The rows of R fall into 3 groups, which share some directions, and each row is roughly a mix of its group's hidden directions, except one row that fits no group.
R, 108 rows:
0:  26 -14 -26 -19   1   3  43  -9 -22  12
1:  15   7 -33 -28 -17 -20  -6 -21 -13  32
2:  10   2 -35 -30 -17  -5 -14 -26  -5  33
3: -18   7 -39  -8 -30  -3 -24  12 -21  22
4: -13  19  14 -27  -2  25 -38   9  23  19
5:   0  -1   2  18  19 -36  34   5 -12 -35
6:   4  39  25   5  37 -26 -16  -1  -5  -6
7:  36 -25 -13 -10  25  -4   2 -27  14  28
8:  31  -1  10 -17  -8  41  -7   2  17  32
9:  20 -40 -27 -27 -15  -3  14 -25  -4   3
10:  15   0 -19   3  34 -25 -14 -35   3 -27
11: -24  41  20   6   0  -2  -7  35 -13 -17
12: -25  19  13 -13  11   8 -48  -6  24  -7
13: -18 -21 -11  29   5 -38  -5 -32   9 -15
14:  14 -43 -18  -7 -30   5  31   8 -10  -2
15:   8   4 -36 -45  -9   8  16   3 -13  22
16: -22   8   6  29 -28 -25 -20 -29 -22  -2
17: -13   4  -3 -20 -33  29  -4  30   5  32
18:  20   9   6  15 -11 -40  22  21 -32 -11
19:  -6 -14  23  24  17  13  28  32   4 -31
20:  26 -37 -27 -28   0  17  17  -6  13  16
21:  -5  12   5  -8 -10  43  13  45 -10  -1
22:  -7  20  17  46  12 -18   4  -3   1 -34
23:  13   7  10 -30  21   1  21  44 -10 -18
24:  -4   1   5  28  26 -32   0 -18  -6 -41
25:   0  -6   9  14   7 -28 -31 -46  17   1
26: -11 -15 -16  38   3 -16  -5 -23  -3 -40
27:  12 -14 -18  15  -4  -6  52   8 -21 -19
28: -21  46  13  26  12   0 -28  -1  12   6
29: -12  -2   4  35  16 -30 -15 -22  -6 -36
30:  40  10  27 -16  18  23 -12 -13   6  26
31: -11  -7  27  20  14  28  17  33   7 -29
32:   5   3  -1 -27 -24  33  10  24   0  37
33: -18  29  33  30  24   5 -11  17  16 -10
34:  19   3 -31 -32 -10 -12 -12 -24  -7  34
35:  25  -2  -1 -21 -10  46  -8   0  18  28
36: -13  -5 -10  -8 -29  56  -1   5   9  12
37:  -5 -18  28  40  11  -3  24  15   8 -29
38: -16  18  36   1 -14  15  19  42  -8   8
39:   0  26  15 -26  30  12   3  42   1 -10
40: -13  13  32  -2  -3  52 -19  -4   8  -1
41:  12   0 -20  -5  24 -40  33  -1 -12 -22
42: -21   0   6  44 -13  -2 -22 -36  12   8
43: -16 -11 -14  21 -21   6 -20 -46  16  13
44:  13   1   6 -22 -21  14  24  34   0  38
45:  -3  -3 -15   8  21 -13 -38 -38  14 -24
46: -24 -13   8  20 -11  48   7  21  12 -17
47: -35   5   6  -7 -19  22 -44  -1  16  14
48:   8 -17   6  27   7 -48   6 -30   5  -7
49: -27   7   8  36  -2  20 -25 -22  28  11
50: -26  32  33  29   9  -9 -14  10  -3 -20
51: -35  16  12  30 -28 -12 -21 -14 -16  -9
52:  11   1  12 -16  21  47 -15  32   6  -1
53:  33 -21 -20 -33  23   7   4 -13  11  24
54:  10  17  13 -33  27   2  12  41  -9 -16
55:   0  14  15 -25 -19  26  -2  33   5  36
56:  -9  -4  29  22  20   4  25  29   3 -34
57: -39 -12  13  13 -18  16 -31  -4  30  -6
58: -21   8   5  -3 -17  53   7  29   1  -5
59: -17   1  10  30 -35  -3  16  33 -20 -14
60:  14  15 -23 -39 -11   2 -22 -19  -6  33
61:  -5   3  32  19  23  -3  23  31  -2 -33
62: -27   3  21   7  -3  10 -49 -12  24   2
63: -11  17   6 -34   2  26 -39  -5  18  20
64:  -2  21 -22 -37 -16 -19 -18 -13 -31   9
65:  37 -12 -17 -39  27  -7   5 -12   0  17
66:  17   5  -8 -44   9   1  20  37 -16  -9
67: -20 -16  23  33   7  22  14  17  14 -32
68: -34   1  18  41 -27  13   6   0   7 -18
69:  25  10  39  -6   5  41  10  11  12  12
70:  11 -40 -13   0 -13  35   9 -21  23  13
71:  34 -12 -33  -4   3 -15  29 -14 -28   9
72:  26 -35   6  -1  10  12  30 -35  13   5
73:  14   9 -26 -36 -18   9 -17 -19  -4  35
74:  34  -6  30  -4  -2  34  27   5   4  22
75: -20   3   6  37   8 -43   3   7 -11 -25
76:   6 -36   6  21  24 -12  35   3  10 -25
77: -22  -1  -1  35   0 -40   3   4 -18 -28
78: -18  12  29  21  11  17   5  39  -2 -28
79:  12  17 -21 -26  -5 -25 -28 -25  -9  28
80: -24  14  26   3   9   5 -48  -9  22  -6
81:  10  25  33   1  24 -43   3  -2  -7 -14
82:  25 -17 -34 -33 -13 -14   5 -23 -14  15
83: -17  -2   9 -15  -8  21 -43  -9  33  19
84:  40 -14  35  15  22  -6  12 -21  11   7
85:  18  -6  -5  -4  15 -54  15 -26  -4   0
86:  36  -6  -3   6  18 -26  40  -4 -22  -2
87:  22 -42 -24  -4 -28  -3  27  -2 -10   7
88: -11  -6  32  34  15  -3  19  21   4 -34
89: -14   8  28 -11  12   8 -44 -14  32   8
90:  37 -23 -15 -27   0 -16  27  13 -21   4
91: -42   2   9   8 -23  22 -30  13  22  -6
92:  35 -31 -27 -25  -9  -9  23  -4 -11  13
93: -24  20  14 -15 -11  24 -41  15  18  13
94: -20  32  10 -16  -5  40 -18  28  -4  -3
95: -26  31  24  37   9   4 -14   3  20 -15
96: -24  44  23   1  20   7 -23  20   1  -5
97: -17  26  20   0 -13  34  13  38  -9 -10
98: -26 -15  20  33   6  27   3  12  16 -31
99:  42 -23 -18 -20  -1   9  -5 -12   4  34
100: -26  47  22   7   8 -10 -22  11 -11 -14
101: -39  30  21  21  -4  19 -18  19   6  -8
102:  21 -14 -15   6  11 -55   7 -19  -9   7
103: -18 -38 -35  18 -25 -19   5 -10  10  -4
104: -16  -7  -9  33 -23  -3 -19 -43  11  12
105:  19  18  46  12  32   2 -16 -16   0  -8
106:  16  20  10 -26  24  -3  16  45 -10 -10
107:  39 -23   0 -29  28  -6  24  16  -5   3

One row of each group comes first, with its name. Which group is each row after those in?
  5 -22 -29 -50 -14  18   6  -2  -6   5 => P
  2  -8  31  -9  14  28 -18 -21  40   2 => T
-17  -2  27  32  13   5  15  30   1 -34 => Z

  2  23   9 -39  27  11   2  38  -6  -8 => P
-11  23  12 -13   1  41  -4  42  -7  -6 => Z
-13  22 -15  -8 -40 -18  -6   9 -39   0 => P
-34  35   4   3   4  11 -37 -20  14   1 => P
  9  -7 -17  19 -16 -26 -12 -49  -3  15 => P
-14   6 -50 -32 -16  -1  -5   8 -14  15 => T
